In the data rows, the value 128 means zero.
Here are some points, each followed by its number:
[115,135,154,116,87,144,207,87,119,128,189,133,133,81,127,135,135,143,
 130,117,163,128,148,117,134,177,127,129,101,150,155,138,83,187,106,91,
 101,122,189,126,95,130,133,134,158,136,113,114,76,114,132,86,150,157,
 123,129,131,147,127,107,89,150,116,174,144,156,123,156,132,127,96,162,
 115,137,86,116,154,83,114,126,76,156,131,152,100,180,163,105,143,123,
 137,136,190,121,135,124,126,104,88,144,105,143,143,171,141,105,135,119,
 131,93,129,113,53,139,146,111,113,128,135,183,159,105,142,136,142,80,
 122,121] 0
[96,78,129,159,88,102,152,174,75,140,104,161,125,84,125,151,123,157,
 130,100,87,107,131,124,156,94,143,157,184,141,139,142,142,130,167,122,
 89,174,116,149,120,112,153,101,93,108,127,148,164,133,114,159,162,77,
 107,156,107,87,119,192,119,145,105,132,157,116,138,104,151,159,128,77,
 121,115,126,132,100,133,128,123,81,143,124,130,118,106,122,134,126,179,
 148,131,189,140,175,154,118,179,178,128,147,110,162,167,80,148,111,153,
 162,117,135,128,204,107,134,173,164,111,83,156,161,102,127,129,143,112,
 161,170] 1
[139,128,118,81,125,121,110,159,119,108,129,135,106,135,189,106,120,74,
 108,139,92,137,114,144,114,153,146,118,123,127,98,111,122,146,99,117,
 88,106,92,181,134,73,129,186,109,112,132,169,133,84,104,114,145,43,
 94,160,150,108,114,108,171,97,111,141,154,113,130,101,131,153,102,146,
 148,127,131,138,117,104,118,125,110,152,144,120,144,94,106,152,123,143,
 123,122,173,153,115,153,100,139,166,145,164,80,124,120,149,106,149,117,
 119,107,172,122,144,156,144,176,131,105,126,165,104,172,98,121,132,89,
 136,107] 2
[35,113,73,139,139,99,137,102,106,120,91,140,135,165,114,136,145,64,
 166,144,109,130,199,74,133,122,129,148,200,84,140,149,151,121,162,105,
 115,156,114,133,144,153,172,127,114,149,143,122,182,147,130,124,160,85,
 88,109,141,115,138,193,65,209,139,154,140,119,112,149,153,163,134,99,
 155,136,57,109,129,107,91,142,137,97,212,142,123,64,75,201,131,137,
 127,177,152,131,164,82,105,88,138,53,110,122,155,132,93,145,76,164,
 156,115,115,175,161,107,99,87,117,109,127,144,142,120,138,122,136,141,
 96,126] 3
[107,146,90,119,107,102,64,118,182,117,103,139,173,176,171,109,147,118,
 144,132,77,105,122,109,144,96,137,158,189,113,95,121,116,110,111,113,
 122,82,149,152,153,126,175,133,158,136,127,154,174,162,125,95,149,123,
 136,120,174,151,128,148,83,155,134,114,119,132,133,113,105,128,109,126,
 163,161,123,88,131,124,144,150,159,107,145,141,103,94,130,165,113,138,
 121,159,110,111,123,71,116,88,114,93,97,130,155,109,114,143,100,125,
 153,97,170,156,143,105,120,117,114,102,145,112,135,129,151,101,141,151,
 113,114] 4
[161,149,145,128,180,126,7,128,111,137,70,169,99,143,182,120,167,71,
 150,103,88,131,125,135,119,95,99,158,130,134,109,111,143,142,134,122,
 169,143,76,133,154,73,111,92,115,175,96,151,195,142,157,155,110,131,
 151,164,118,98,94,125,168,71,132,110,109,100,109,94,168,82,177,84,
 209,157,87,149,134,132,118,145,133,118,141,177,190,17,109,191,96,160,
 139,124,42,192,126,160,62,74,88,145,125,112,142,40,72,52,132,143,
 112,127,105,140,136,114,125,133,109,123,122,74,145,157,147,146,141,150,
 142,148] 5
[96,81,102,125,28,93,149,131,139,97,123,132,148,192,141,104,134,109,
 96,162,65,94,136,143,190,178,102,140,200,149,145,109,104,169,38,99,
 63,58,176,179,156,159,196,129,203,110,146,108,149,117,150,95,204,118,
 146,109,156,116,99,199,7,206,140,123,227,126,92,172,101,193,106,160,
 55,220,155,122,153,73,182,190,110,91,182,58,110,192,106,99,86,153,
 103,148,172,82,142,59,144,103,118,100,151,245,119,237,125,165,97,140,
 173,162,171,125,122,100,81,123,146,45,168,129,160,84,100,105,168,47,
 90,150] 6
[132,158,130,77,134,165,193,143,109,141,131,142,87,115,144,122,120,132,
 127,156,139,112,192,106,131,156,88,128,73,141,104,113,86,158,130,125,
 120,143,159,137,132,136,123,151,118,141,163,107,92,72,78,147,123,113,
 106,126,120,172,109,156,116,110,119,170,133,119,108,142,149,171,131,102,
 82,137,95,183,137,106,126,119,122,111,101,133,129,155,77,78,123,128,
 138,120,147,121,144,158,132,121,130,106,132,120,104,154,164,101,113,139,
 123,133,137,161,144,148,117,149,113,148,117,128,37,113,107,105,208,147,
 100,154] 7
[122,187,162,128,137,156,154,78,82,138,142,89,166,163,61,172,151,138,
 178,137,138,155,206,127,92,140,134,133,132,140,143,201,180,114,137,115,
 99,146,196,51,68,193,149,85,141,122,133,56,67,162,124,174,70,150,
 106,103,101,101,119,143,100,164,130,157,143,118,150,184,144,136,185,130,
 65,130,131,113,97,126,102,106,74,84,86,119,113,197,165,115,118,100,
 128,127,95,135,130,59,43,65,112,53,67,131,129,163,175,159,122,160,
 102,80,105,82,179,117,126,121,84,143,145,130,106,107,181,128,93,208,
 166,153] 8
[159,100,142,148,101,123,168,121,151,130,126,108,130,139,85,123,131,151,
 145,135,163,130,85,144,161,114,133,155,117,130,132,139,163,162,85,140,
 119,102,123,147,109,151,73,99,114,102,102,134,135,133,144,117,112,159,
 162,102,141,131,141,150,98,137,140,121,129,129,124,151,108,116,95,148,
 86,118,132,131,128,152,105,133,80,147,112,107,106,179,159,54,147,160,
 121,129,155,112,148,151,207,156,128,142,140,162,126,162,114,156,105,110,
 148,145,110,117,163,157,139,116,164,133,147,141,174,115,110,131,111,75,
 125,160] 9
[107,84,67,159,139,132,196,73,195,137,126,17,104,178,69,169,146,164,
 153,136,120,146,113,112,176,78,163,197,210,76,124,129,234,148,115,128,
 134,202,167,108,113,174,162,75,102,162,129,82,120,176,144,97,112,188,
 127,87,137,98,168,197,52,195,141,84,98,133,120,166,76,76,157,137,
 84,156,149,66,129,134,128,137,117,53,103,108,74,157,130,90,163,144,
 48,218,171,114,117,58,172,148,83,86,119,165,71,205,89,255,90,165,
 186,160,72,147,149,93,111,50,141,145,141,121,232,75,178,139,97,121,
 134,125] 10
[112,116,108,139,105,126,236,98,154,138,146,218,146,63,107,110,118,131,
 25,109,161,111,127,89,134,175,114,125,67,152,164,83,102,219,104,76,
 120,106,178,142,129,127,82,135,82,152,78,157,113,88,119,94,178,125,
 104,64,122,168,150,152,92,193,117,178,126,113,112,126,131,146,82,74,
 105,50,63,124,171,126,107,153,52,197,86,151,125,214,179,106,174,125,
 150,145,204,85,176,97,216,139,126,155,143,195,76,187,110,66,100,109,
 96,145,128,137,93,147,127,66,100,189,43,181,91,77,116,137,147,32,
 103,105] 11
[127,101,114,145,116,146,142,108,136,134,133,128,133,142,107,130,123,151,
 119,109,139,108,120,143,154,111,164,157,145,148,129,131,129,142,133,132,
 127,154,168,136,94,121,145,134,117,111,128,123,111,132,116,123,152,112,
 122,116,103,123,123,153,109,162,129,121,121,88,139,152,143,138,122,127,
 81,102,130,94,117,117,111,137,83,158,129,129,88,156,137,104,139,141,
 136,130,177,146,105,122,118,148,117,119,117,130,130,169,107,151,115,139,
 151,120,136,140,124,109,142,121,135,130,99,156,112,117,126,122,121,105,
 152,146] 12
[111,133,124,137,148,144,121,124,115,122,142,133,111,123,129,139,117,119,
 155,119,128,152,117,152,90,150,157,122,128,112,108,131,150,129,141,136,
 127,159,98,133,137,110,120,135,95,124,104,104,131,140,117,118,107,126,
 132,136,124,106,149,87,201,119,99,131,139,148,135,100,126,101,136,166,
 157,108,138,133,90,157,111,81,116,145,133,140,110,106,132,148,125,140,
 141,131,110,165,97,130,111,145,106,158,139,74,127,99,118,112,123,133,
 108,117,98,113,137,114,130,134,120,122,155,126,144,157,107,108,101,142,
 147,117] 13
[91,106,101,110,58,89,127,108,159,99,144,101,150,167,150,140,183,101,
 147,211,97,98,108,114,127,249,139,71,200,147,123,102,176,168,80,59,
 59,95,165,125,76,111,122,117,150,103,117,115,111,106,205,83,142,98,
 138,69,134,111,139,154,117,167,103,110,208,150,72,134,98,132,135,207,
 122,166,129,102,121,77,160,130,83,47,213,106,102,131,136,159,85,112,
 82,105,156,175,96,68,121,88,135,134,127,158,104,110,136,134,107,87,
 144,97,138,137,119,120,107,101,139,43,166,118,173,153,81,110,129,42,
 52,155] 14
[149,168,121,114,127,119,176,39,218,124,175,107,148,149,132,155,158,139,
 117,131,177,115,89,146,135,125,166,97,128,123,118,147,130,141,85,85,
 91,109,203,104,77,147,138,123,174,103,107,114,89,175,151,84,85,160,
 139,76,157,154,161,109,105,169,156,103,79,107,156,143,58,97,136,195,
 74,159,133,113,111,130,107,162,138,88,102,105,126,173,149,91,125,82,
 110,131,109,108,61,28,118,73,42,104,94,175,114,124,132,182,109,113,
 105,85,97,148,60,129,77,88,121,114,189,102,107,144,169,144,100,170,
 101,114] 15
[243,223,134,40,161,99,63,139,93,134,119,102,100,137,222,129,109,134,
 87,126,109,200,221,143,119,68,117,128,79,141,120,175,73,74,129,190,
 144,120,168,64,130,127,184,170,196,144,206,102,82,37,64,145,167,143,
 157,99,133,141,86,63,128,85,171,174,134,112,149,152,135,165,185,132,
 170,240,115,195,200,136,138,104,214,121,53,98,200,69,110,150,139,78,
 141,92,63,71,137,131,0,94,101,93,108,82,160,120,182,67,171,109,
 142,80,215,132,23,84,144,205,113,188,146,122,34,123,208,118,152,250,
 209,32] 16
[103,143,65,96,160,175,152,105,177,150,112,152,181,164,172,115,107,87,
 91,140,125,65,161,62,137,110,92,143,125,110,175,102,133,94,125,111,
 125,137,171,105,144,162,137,163,128,125,142,148,175,105,125,119,179,106,
 111,85,135,171,153,184,44,193,145,92,96,128,70,172,197,211,112,94,
 124,146,84,121,148,123,104,170,179,83,143,101,135,220,123,122,147,120,
 123,127,103,75,200,117,118,138,116,77,113,153,142,193,108,123,82,99,
 149,161,136,128,137,138,99,74,99,162,102,142,84,74,179,180,149,148,
 106,185] 17
[104,71,107,170,111,142,130,130,131,116,121,105,125,154,96,142,154,148,
 178,127,115,127,97,104,133,138,121,162,171,119,121,127,188,130,167,131,
 116,166,107,164,135,111,111,96,104,125,89,111,153,138,154,112,123,135,
 150,143,142,112,150,145,113,108,120,146,167,109,107,135,113,111,126,132,
 129,113,125,121,107,130,122,167,115,109,150,148,99,110,108,110,122,161,
 129,164,159,140,115,132,181,167,151,138,147,143,114,125,100,139,128,120,
 148,159,88,107,160,132,111,105,178,110,125,111,196,139,97,119,100,78,
 91,169] 18
[94,193,139,118,154,171,142,111,128,125,154,100,155,128,90,121,112,126,
 109,133,151,133,151,139,87,146,87,127,81,112,116,104,163,172,129,124,
 136,135,161,156,123,129,157,131,93,143,89,93,124,156,113,129,104,133,
 84,148,112,173,147,116,148,86,96,173,111,115,132,85,131,150,125,110,
 137,81,103,128,160,116,143,126,126,142,127,144,135,140,118,151,130,78,
 154,120,84,118,119,104,95,106,126,121,109,75,96,109,181,62,104,128,
 66,116,184,143,115,132,119,111,77,120,123,139,52,146,134,120,146,164,
 151,104] 19
New points follow, each followed by the numbers of its five nearest points above by angle, nearest first.
[101,71,94,149,84,92,117,144,179,68,95,135,140,155,102,108,143,131,
 122,150,78,137,172,108,146,120,144,119,211,117,142,140,166,154,136,138,
 87,152,138,192,139,156,139,154,138,81,176,146,159,100,135,120,158,55,
 116,143,110,125,148,190,101,182,131,126,158,113,128,154,118,188,85,164,
 101,131,122,81,82,77,154,134,133,118,177,71,89,115,82,82,107,171,
 94,142,204,143,147,108,135,163,144,96,138,110,175,232,109,184,123,101,
 197,143,158,146,173,94,129,143,173,100,135,182,153,134,104,99,138,84,
 129,121] 6 1 3 12 14
[77,99,84,166,99,132,95,139,149,100,140,102,192,129,94,120,183,71,
 183,150,179,138,70,131,149,236,106,68,120,145,193,132,128,112,96,98,
 62,95,105,175,134,116,83,84,93,85,60,158,135,144,215,91,127,124,
 142,121,107,73,160,127,151,131,132,96,161,150,61,115,91,82,110,145,
 161,84,173,106,90,142,110,164,108,128,182,150,77,137,147,150,115,118,
 113,124,121,174,132,82,137,128,149,227,175,164,113,49,158,137,109,100,
 56,168,101,141,148,97,78,103,191,31,126,100,187,146,63,129,87,50,
 71,150] 14 18 9 13 6
[191,107,162,109,78,115,143,142,113,108,87,57,134,127,143,126,127,116,
 160,158,95,133,118,154,164,108,100,116,144,140,124,129,111,103,94,144,
 130,57,112,104,122,131,145,160,204,113,147,126,107,86,179,120,125,159,
 173,152,145,91,112,116,81,128,213,76,124,135,88,152,75,97,169,188,
 121,198,184,115,134,140,119,182,117,75,159,123,130,149,158,90,131,123,
 68,106,138,137,107,167,148,156,121,122,149,207,119,152,137,167,150,135,
 148,168,147,73,124,174,122,156,153,121,142,100,166,86,133,145,166,116,
 82,148] 6 9 14 10 15
[172,114,123,72,62,83,162,182,150,93,118,114,91,145,152,81,119,76,
 82,158,74,111,65,94,147,179,97,72,168,105,78,86,142,147,104,114,
 172,77,72,107,140,90,134,212,186,117,202,158,136,85,142,87,143,146,
 133,174,193,150,173,65,162,132,165,97,170,177,80,116,48,97,137,214,
 191,173,132,135,156,163,129,151,188,106,177,126,140,129,114,98,103,99,
 70,161,151,102,79,121,179,138,138,177,139,165,67,85,109,172,148,133,
 144,118,140,92,32,157,100,146,136,128,185,75,175,111,89,115,160,83,
 51,67] 14 6 2 4 15
[136,159,164,92,197,164,121,126,130,131,89,183,135,105,137,151,112,116,
 64,95,121,126,157,83,87,84,88,96,80,134,116,111,98,132,138,97,
 190,124,167,113,160,139,149,148,138,176,108,131,156,123,88,159,131,109,
 91,103,118,212,145,84,116,149,139,154,71,141,136,105,166,213,96,105,
 141,110,78,147,156,147,103,108,192,117,106,144,144,146,162,155,136,73,
 116,135,82,81,164,194,116,80,122,98,117,107,158,128,124,91,112,94,
 122,135,111,118,85,146,130,106,76,187,110,137,37,99,179,158,172,156,
 118,124] 17 19 16 7 11
[96,157,138,78,152,127,103,144,123,105,117,149,149,149,162,110,128,97,
 87,161,97,96,215,96,110,100,106,127,128,160,125,155,78,100,114,139,
 113,83,148,156,166,147,184,142,151,128,165,153,141,103,97,165,128,85,
 102,132,105,159,107,153,105,138,111,155,142,125,133,142,183,227,141,108,
 123,147,98,156,134,73,162,112,180,116,158,97,121,122,98,134,99,123,
 136,104,109,117,153,134,60,76,182,68,106,98,176,120,146,96,79,106,
 137,89,191,147,153,89,137,200,138,126,133,148,54,139,161,120,160,172,
 151,113] 16 7 17 4 3
[143,190,126,120,150,146,71,93,176,109,154,78,149,168,91,133,161,138,
 173,132,186,141,106,164,148,103,162,133,111,126,119,139,141,74,131,157,
 132,56,134,121,94,182,130,79,158,133,127,107,116,211,161,137,63,184,
 135,131,130,122,109,105,131,109,144,84,90,141,178,94,121,84,145,174,
 121,111,169,93,131,149,152,113,167,141,112,116,140,111,131,131,102,113,
 134,125,67,120,96,93,98,116,103,90,98,120,133,78,146,130,106,148,
 131,111,121,122,142,105,130,149,130,100,184,118,126,175,174,124,92,253,
 142,113] 15 8 4 16 13
[170,171,177,147,126,130,97,138,82,143,123,106,125,145,137,151,120,143,
 186,107,135,184,152,152,107,116,157,132,103,121,126,206,147,83,146,165,
 108,146,120,82,78,108,124,104,141,112,130,84,64,135,116,165,86,136,
 169,147,127,105,97,140,157,80,186,101,145,150,159,136,133,102,173,143,
 100,168,159,133,111,125,120,97,104,140,116,129,147,91,106,131,106,129,
 140,136,114,182,70,152,53,101,119,105,98,83,167,140,176,129,158,158,
 119,102,111,120,154,138,137,183,116,150,178,119,118,164,153,112,110,197,
 175,136] 8 16 13 5 15
[137,126,146,120,128,139,77,169,110,140,118,151,124,123,138,149,127,136,
 125,123,122,129,155,143,111,98,122,132,130,140,129,150,91,116,139,163,
 140,130,132,156,156,143,154,119,142,129,141,129,131,112,105,140,130,113,
 125,150,112,130,74,166,111,130,111,128,138,100,151,123,173,193,137,102,
 123,121,138,136,116,128,131,126,95,152,129,131,160,137,142,112,140,136,
 156,95,125,120,170,160,136,152,168,98,128,136,147,138,138,104,143,133,
 154,158,174,109,164,129,147,162,112,178,104,129,90,107,148,119,148,159,
 176,120] 1 16 7 17 2
[112,126,155,72,179,133,45,159,88,137,96,206,131,100,154,159,110,99,
 110,112,52,99,203,106,86,21,129,168,149,144,129,151,80,77,173,176,
 180,204,34,92,204,94,133,135,156,149,127,116,165,155,102,179,99,100,
 87,181,116,148,80,91,234,113,96,176,144,139,198,88,189,160,177,68,
 231,130,84,145,101,146,160,45,165,165,102,156,164,59,95,157,133,111,
 171,132,80,130,118,199,32,88,149,102,125,0,170,85,68,42,121,141,
 132,83,116,174,184,105,165,161,110,165,141,161,41,202,103,82,132,205,
 171,108] 5 16 13 2 19
[121,151,109,104,150,166,103,129,172,114,118,137,161,181,119,135,131,124,
 90,165,143,58,142,108,125,101,112,122,123,115,129,91,122,89,113,119,
 171,95,116,145,156,165,138,140,160,144,125,117,166,117,136,124,131,151,
 111,75,114,132,136,143,79,144,116,137,146,145,97,97,131,174,111,125,
 180,146,67,112,125,115,171,134,180,87,161,129,136,177,142,144,116,85,
 122,135,84,81,148,109,139,79,123,77,107,166,142,153,113,102,109,90,
 111,156,164,124,116,107,126,127,117,104,130,144,89,107,172,146,148,180,
 113,128] 17 4 6 3 19
[192,149,170,136,147,107,213,120,116,180,98,135,93,53,161,132,88,170,
 47,140,176,96,91,138,162,90,111,138,111,136,123,73,121,196,115,103,
 169,131,143,102,104,115,109,170,122,112,170,167,97,109,97,120,167,129,
 120,123,116,140,95,130,83,125,150,128,111,116,117,149,98,111,115,106,
 98,111,133,145,167,153,142,157,115,133,84,195,132,191,150,90,165,129,
 130,122,160,83,98,155,184,178,107,161,120,216,115,163,107,130,158,146,
 146,130,148,94,69,157,124,87,103,170,98,140,140,103,134,192,161,91,
 145,151] 11 0 9 12 7
[155,121,158,98,134,103,191,153,90,141,126,119,107,123,118,120,137,134,
 118,152,125,141,184,103,120,150,119,106,138,118,154,145,144,122,143,132,
 105,122,134,103,122,121,136,168,125,131,145,146,89,105,110,158,171,107,
 123,127,108,125,130,150,137,146,129,137,144,123,98,139,161,131,137,142,
 124,140,77,170,120,102,142,112,107,106,138,108,150,124,117,147,149,114,
 136,122,164,118,148,161,85,101,129,110,114,107,110,125,153,120,134,129,
 116,99,153,104,105,140,98,165,114,141,110,156,110,113,100,162,143,117,
 130,124] 7 16 2 0 8
[88,137,60,113,127,122,161,88,154,109,216,107,166,149,94,128,149,90,
 139,161,157,128,101,138,95,207,180,111,134,102,112,147,144,163,110,107,
 114,162,129,164,81,124,101,132,73,96,60,83,105,143,170,80,110,135,
 131,100,152,131,204,98,166,106,73,165,197,109,127,117,127,84,103,189,
 100,95,131,106,118,109,123,113,116,111,132,60,81,151,111,151,124,113,
 142,146,163,140,108,15,156,131,126,192,100,91,82,87,147,141,100,118,
 85,58,134,164,128,118,96,133,166,74,147,145,190,155,101,89,83,95,
 161,96] 14 13 15 18 0
[132,105,123,143,89,127,97,165,95,123,121,61,134,150,138,138,137,108,
 183,162,101,133,148,146,120,160,120,115,132,134,140,140,139,90,122,178,
 89,106,70,141,148,105,113,106,165,94,121,130,142,98,139,161,92,95,
 165,130,121,103,118,122,141,107,161,123,145,153,112,116,123,137,143,142,
 150,146,140,143,110,139,149,114,110,112,173,128,156,68,125,117,109,117,
 116,112,113,169,130,212,110,134,140,142,146,122,117,101,148,137,144,143,
 125,135,126,112,174,140,151,190,177,81,152,123,154,148,94,97,139,94,
 104,139] 2 18 14 5 13
[166,240,133,79,132,173,0,107,186,130,112,83,183,201,103,106,124,174,
 171,118,150,132,115,181,136,81,143,125,127,120,113,116,153,0,119,154,
 99,8,147,106,95,183,172,128,213,118,175,95,112,205,164,103,47,186,
 147,147,169,96,113,95,168,89,152,45,70,152,187,87,97,78,156,209,
 166,190,204,106,99,163,154,147,215,120,110,132,115,120,154,108,65,69,
 86,104,17,110,92,83,81,119,81,78,108,110,151,71,150,158,99,131,
 110,132,145,148,126,104,93,144,114,115,255,93,70,140,217,105,68,255,
 197,110] 15 4 16 8 5
[125,136,139,150,152,150,90,99,123,159,122,116,157,142,103,150,138,141,
 167,90,105,149,132,125,149,77,135,196,150,110,151,134,127,108,158,115,
 143,201,162,113,135,134,119,83,68,122,76,88,146,181,108,141,126,132,
 105,113,100,90,84,147,114,150,113,126,101,93,138,101,144,120,126,82,
 124,98,103,115,81,117,91,108,107,147,105,150,146,88,113,146,118,162,
 140,152,88,163,117,88,91,92,115,78,88,102,159,140,127,110,118,128,
 152,124,135,132,181,120,145,114,97,127,99,122,108,143,157,123,97,164,
 198,151] 8 5 3 12 1
[98,105,139,111,127,178,179,109,100,124,176,201,141,58,139,122,150,139,
 60,126,167,93,157,124,123,155,150,112,89,128,157,122,108,166,115,95,
 125,134,184,144,158,144,123,127,106,134,107,138,105,103,122,78,145,106,
 97,111,94,156,134,173,98,200,91,190,121,120,108,112,131,145,86,101,
 89,80,79,121,159,125,113,141,102,160,123,136,128,207,137,141,155,114,
 120,106,167,117,167,126,197,130,146,110,105,153,107,172,125,86,109,104,
 110,118,114,138,99,157,140,74,69,135,86,168,123,110,119,109,147,66,
 89,148] 11 0 7 17 12
[147,122,123,91,86,99,170,173,152,107,104,124,101,120,139,108,121,92,
 129,162,96,113,95,127,143,175,104,89,142,125,109,105,147,131,117,136,
 142,67,102,108,116,98,116,160,150,128,194,149,111,68,155,114,134,125,
 165,167,152,141,176,78,117,130,168,115,127,152,99,128,78,90,163,164,
 164,172,153,123,149,153,141,142,164,89,164,161,126,152,142,102,112,96,
 65,110,154,104,107,135,158,159,132,165,143,134,96,104,123,152,148,143,
 152,127,142,119,65,160,101,138,157,136,159,121,145,124,98,122,141,90,
 67,101] 14 6 2 15 9
[147,117,132,130,114,106,123,135,149,160,143,165,114,105,135,100,133,122,
 115,148,110,116,89,126,144,125,134,104,138,144,82,73,141,189,115,117,
 189,124,114,164,150,117,104,157,133,130,159,142,172,81,116,101,151,132,
 136,117,129,138,147,91,104,149,134,112,117,149,134,108,91,82,112,137,
 148,148,109,148,148,145,140,132,121,130,121,149,131,153,91,157,125,115,
 140,117,148,111,120,156,132,126,92,150,146,140,98,96,84,100,146,125,
 120,129,104,119,94,118,111,80,98,126,122,95,141,92,118,115,128,83,
 70,114] 11 5 14 4 0
[167,113,195,114,115,96,93,177,73,108,78,168,90,68,195,100,97,129,
 124,108,74,154,108,137,131,71,98,121,128,99,67,108,113,130,170,159,
 183,192,42,114,170,67,80,140,130,162,175,174,180,127,119,151,122,138,
 160,218,122,94,129,80,165,55,151,130,86,145,142,81,136,85,159,102,
 202,162,113,182,140,172,140,102,160,147,115,196,223,40,120,145,132,112,
 139,129,77,143,118,227,136,151,163,147,133,91,150,71,102,99,167,139,
 150,158,140,131,89,165,138,149,145,179,123,84,105,141,95,125,156,134,
 133,101] 5 16 2 13 1
[127,118,151,99,144,127,194,149,102,149,137,109,105,101,131,148,130,105,
 121,131,123,152,142,102,113,168,133,99,134,135,136,167,142,135,149,119,
 105,147,112,116,106,85,121,170,113,123,167,129,75,85,115,134,139,97,
 114,126,126,135,146,101,182,130,142,149,161,124,145,164,109,111,143,169,
 136,147,136,144,114,121,128,108,110,138,127,106,136,125,91,141,136,137,
 110,131,150,124,106,127,96,116,163,149,126,78,108,136,159,138,139,149,
 146,75,150,117,102,115,105,147,134,130,120,142,129,126,108,128,143,114,
 145,108] 2 13 16 7 0
[145,119,81,125,154,74,156,127,131,114,144,163,87,103,124,128,149,72,
 84,96,173,167,50,91,119,141,139,115,175,60,85,90,155,183,177,62,
 164,203,73,117,121,80,61,163,82,154,149,164,138,116,128,81,149,96,
 125,140,161,161,191,70,225,83,95,137,118,126,184,107,106,47,88,130,
 193,116,87,148,149,166,54,125,131,146,115,125,107,94,95,196,150,105,
 127,132,157,145,98,51,140,132,74,193,114,31,116,78,114,121,143,116,
 174,48,110,168,80,97,94,75,116,119,116,127,154,159,88,133,82,97,
 130,68] 13 2 5 18 11
[152,196,166,95,165,162,107,143,119,141,125,110,115,140,128,181,113,190,
 93,135,98,132,162,114,119,73,105,172,119,124,106,168,112,51,150,167,
 131,164,121,60,165,134,174,126,147,108,157,127,60,166,150,172,118,169,
 152,130,156,150,107,118,118,121,172,130,91,156,123,155,152,158,165,99,
 103,168,137,137,148,107,124,98,141,112,98,105,133,141,186,85,107,123,
 142,149,55,129,136,192,92,117,147,65,117,159,128,152,115,112,119,132,
 137,115,140,111,71,151,166,143,95,188,161,95,66,98,159,141,153,183,
 178,110] 16 8 7 17 19
[135,112,138,97,78,127,167,146,124,91,157,116,97,124,190,140,134,113,
 122,129,81,120,87,88,149,193,109,83,163,114,85,113,146,127,92,121,
 151,93,98,81,99,99,108,206,175,170,171,137,125,72,148,104,144,115,
 140,121,146,108,121,82,142,122,159,92,164,169,135,140,91,96,148,178,
 142,203,155,131,148,96,124,155,115,99,160,148,128,121,143,137,140,127,
 62,140,133,90,92,103,130,133,109,148,155,134,108,99,126,129,161,154,
 143,129,131,122,56,141,101,116,118,136,121,89,165,122,105,163,151,84,
 78,71] 14 6 2 0 15
[138,121,166,159,88,167,67,182,71,142,101,107,143,147,102,155,185,129,
 229,168,65,176,167,180,121,144,114,104,121,144,120,166,148,76,149,195,
 115,83,79,123,145,121,115,128,152,111,136,133,156,121,167,184,89,126,
 187,184,113,87,135,125,128,96,135,135,161,165,125,133,138,129,157,147,
 161,132,154,128,106,134,179,98,96,147,157,138,172,91,140,143,101,128,
 115,91,103,199,153,248,92,142,173,122,131,115,131,100,135,100,164,135,
 164,198,147,92,166,116,151,221,128,96,122,80,164,139,75,106,156,155,
 93,158] 5 13 18 1 2
[154,137,140,93,155,96,137,157,88,133,120,129,104,126,168,105,93,105,
 86,131,77,128,132,92,114,110,104,110,102,105,136,112,131,153,145,131,
 121,138,94,101,146,117,145,170,114,171,166,157,131,61,104,115,144,147,
 123,147,140,129,128,91,177,114,133,116,129,137,121,128,150,117,124,120,
 159,151,109,172,135,149,138,144,183,149,130,128,174,106,95,185,136,116,
 152,136,110,98,139,165,94,100,136,137,131,122,120,56,120,75,145,163,
 119,115,162,129,97,140,135,91,93,145,127,147,119,104,136,152,157,147,
 130,102] 16 5 2 19 7
[122,184,144,91,153,111,106,153,125,115,107,162,142,127,165,104,123,103,
 102,136,120,111,189,142,96,112,121,112,120,144,128,139,79,90,151,111,
 101,79,157,154,140,117,175,146,137,124,158,148,124,98,124,138,117,111,
 99,128,133,141,96,133,121,164,120,168,109,122,131,167,155,222,122,95,
 153,133,124,136,107,98,129,121,172,145,171,63,150,134,107,175,102,116,
 166,87,98,103,168,150,71,77,141,64,127,106,168,138,139,73,126,86,
 138,109,157,139,146,103,152,186,112,133,139,145,69,147,154,121,165,182,
 134,86] 16 7 17 2 19
[149,131,172,125,125,96,96,129,51,141,96,106,134,118,120,149,128,164,
 148,123,123,174,185,173,105,89,160,148,100,141,122,204,122,59,148,184,
 120,142,120,108,108,132,140,102,147,98,160,117,79,160,122,197,72,143,
 135,179,101,87,89,132,188,70,169,129,144,133,163,150,134,158,196,95,
 101,152,159,163,122,102,145,65,99,128,81,141,147,78,110,152,136,162,
 143,118,98,174,99,179,62,117,125,121,111,62,173,105,155,113,150,165,
 161,108,126,125,174,138,162,209,130,147,144,111,119,163,148,108,123,198,
 210,125] 16 8 5 13 1
[138,205,170,93,128,144,149,154,111,124,151,123,119,99,178,60,83,148,
 32,141,175,119,165,145,122,99,139,119,74,183,120,91,25,116,58,166,
 159,42,187,146,118,158,162,184,147,131,156,172,59,52,111,97,152,101,
 105,75,87,160,84,119,109,126,115,176,122,100,130,130,157,209,131,106,
 78,168,165,173,196,75,196,138,136,167,63,69,169,190,148,82,159,129,
 174,118,132,67,167,131,59,131,176,176,163,140,137,168,120,77,161,95,
 122,113,199,146,65,156,144,177,68,178,126,148,41,140,166,120,169,160,
 194,106] 16 7 11 0 19
[144,134,147,172,127,112,20,158,162,133,98,186,190,160,156,56,75,171,
 124,145,160,94,129,173,150,64,150,162,127,175,120,97,64,115,103,151,
 151,36,182,201,139,167,155,118,192,122,116,178,143,166,109,151,154,126,
 127,136,96,123,76,175,61,112,90,126,99,86,126,119,139,215,104,81,
 111,105,153,105,103,128,190,175,152,172,159,148,144,109,145,61,111,136,
 178,109,141,129,148,129,123,144,167,74,118,135,141,181,129,103,134,107,
 204,158,189,113,193,130,171,182,154,116,149,114,109,137,159,109,149,153,
 167,168] 4 6 1 12 17
[148,122,105,111,107,93,102,137,128,107,124,111,117,148,101,150,137,110,
 132,149,137,124,120,129,131,142,165,92,175,117,115,161,142,94,123,148,
 123,127,117,111,99,110,149,138,135,113,146,120,132,156,138,118,119,120,
 127,122,101,124,153,135,140,156,145,96,167,121,116,109,118,115,157,183,
 142,129,145,97,73,115,141,142,103,127,141,99,121,120,131,117,123,134,
 85,166,161,134,99,102,107,142,142,137,107,126,130,127,115,135,131,135,
 139,105,107,122,150,108,111,151,166,94,148,129,166,149,150,120,110,143,
 119,86] 14 10 13 15 18
[189,188,205,116,152,94,59,113,81,144,109,71,117,184,158,151,146,137,
 179,135,129,196,183,180,116,102,160,117,112,128,123,206,127,12,146,169,
 144,140,108,75,93,113,176,91,152,123,183,85,43,147,121,192,62,137,
 171,177,130,94,92,107,189,54,176,115,163,125,183,193,160,124,198,127,
 112,197,174,143,95,90,137,78,110,104,79,115,165,64,109,145,117,126,
 152,135,104,189,98,189,63,141,133,101,110,91,169,143,206,131,173,177,
 147,129,148,83,163,108,185,239,127,142,166,144,119,187,168,107,110,216,
 172,110] 16 8 5 13 2
